(in the rows, 128 means zero)
Each path is a new rotation, seen through one point. The rows after it are directions, each followed by how far the rotation turns it, in degrees each step (0 if it stays put).
Each turn is a multiple of 5 degrees from 10 to 175, or 0.
Each row of a path follows its step; steps can be skipped.
Path 1:
step 0: [132 132 129 137 139 129 124 131 128 136 130 126 124 134 123 124 123 135
 120 125 127 117 137 133 123 124 128 131 134 124 126 125 130 135 122 117
 122 134 120 130 125 124 138 131 121 128 137 125 122]
step 1: [133 139 130 128 123 128 126 115 134 126 138 126 125 129 125 116 123 116
 119 128 134 128 142 127 137 119 129 126 120 131 125 129 125 127 122 127
 123 132 132 125 127 126 133 130 129 133 133 134 127]
step 2: [127 133 118 121 131 123 123 131 133 135 145 128 122 131 129 134 126 128
 135 128 126 134 137 127 133 128 134 121 130 126 131 133 132 131 121 131
 130 126 138 129 129 116 128 138 122 135 124 124 127]
step 3: [124 124 130 122 133 129 128 129 128 138 127 136 139 140 129 129 129 129
 129 136 127 124 128 132 134 125 133 130 126 123 127 135 139 131 117 136
 119 136 124 138 130 124 131 128 131 138 134 131 136]
step 4: [124 129 134 117 129 131 121 124 130 124 118 119 123 126 133 129 130 126
 134 133 124 135 141 129 134 125 131 127 133 131 129 132 131 125 136 135
 120 132 128 134 112 126 134 130 135 126 132 133 135]
step 5: [123 131 130 131 130 133 126 139 131 126 132 115 126 135 122 139 132 129
 125 123 116 131 128 131 129 130 122 120 134 126 122 121 130 125 131 121
 128 141 128 132 126 122 140 132 129 134 124 127 131]
step 6: [133 136 133 129 118 127 130 123 127 136 130 117 126 136 126 127 126 135
 121 136 125 124 128 121 134 127 126 135 127 123 124 126 128 133 121 123
 120 135 114 124 126 126 136 134 133 125 128 134 117]
step 7: [129 139 132 123 129 123 123 126 120 130 141 119 128 128 128 125 130 121
 127 125 132 123 135 129 144 122 123 120 131 126 130 125 134 126 123 131
 134 124 125 117 116 131 126 128 127 129 122 130 126]
step 8: [128 119 131 125 120 136 130 125 128 130 138 130 133 130 131 138 132 123
 139 126 123 127 131 124 134 130 125 124 127 119 126 128 138 123 119 130
 131 125 126 125 137 121 126 140 129 143 126 129 127]
step 9: [129 125 137 122 124 123 127 126 116 138 120 127 124 131 125 131 125 134
 137 138 121 123 135 132 128 133 131 131 136 127 133 124 139 131 128 138
 127 126 119 130 131 124 122 126 127 133 133 134 136]
step 10: [129 118 141 130 133 131 126 125 130 125 132 121 127 126 126 126 138 131
 132 124 125 122 143 130 129 132 120 120 133 130 122 125 127 120 135 133
 126 136 122 128 123 135 130 120 131 130 136 127 135]
[128 128 130 129 130 127 130 125 127 129 132 125 128 128 128 128 127 126
 128 129 126 129 126 130 128 129 129 128 126 126 128 128 125 128 126 125
 129 127 129 127 127 127 130 128 127 125 130 130 126] -> 65
[129 126 125 128 129 129 128 128 128 125 130 125 128 125 128 128 128 127
 128 126 126 131 131 129 129 127 128 128 128 126 127 128 130 127 130 127
 128 129 132 127 130 130 128 129 128 128 125 130 129] -> 120
[124 128 129 129 128 130 130 128 128 126 126 128 130 127 129 127 125 131
 129 128 128 130 127 125 128 126 128 130 128 131 125 129 128 129 127 128
 130 128 130 125 129 128 127 126 125 126 128 126 129] -> 0
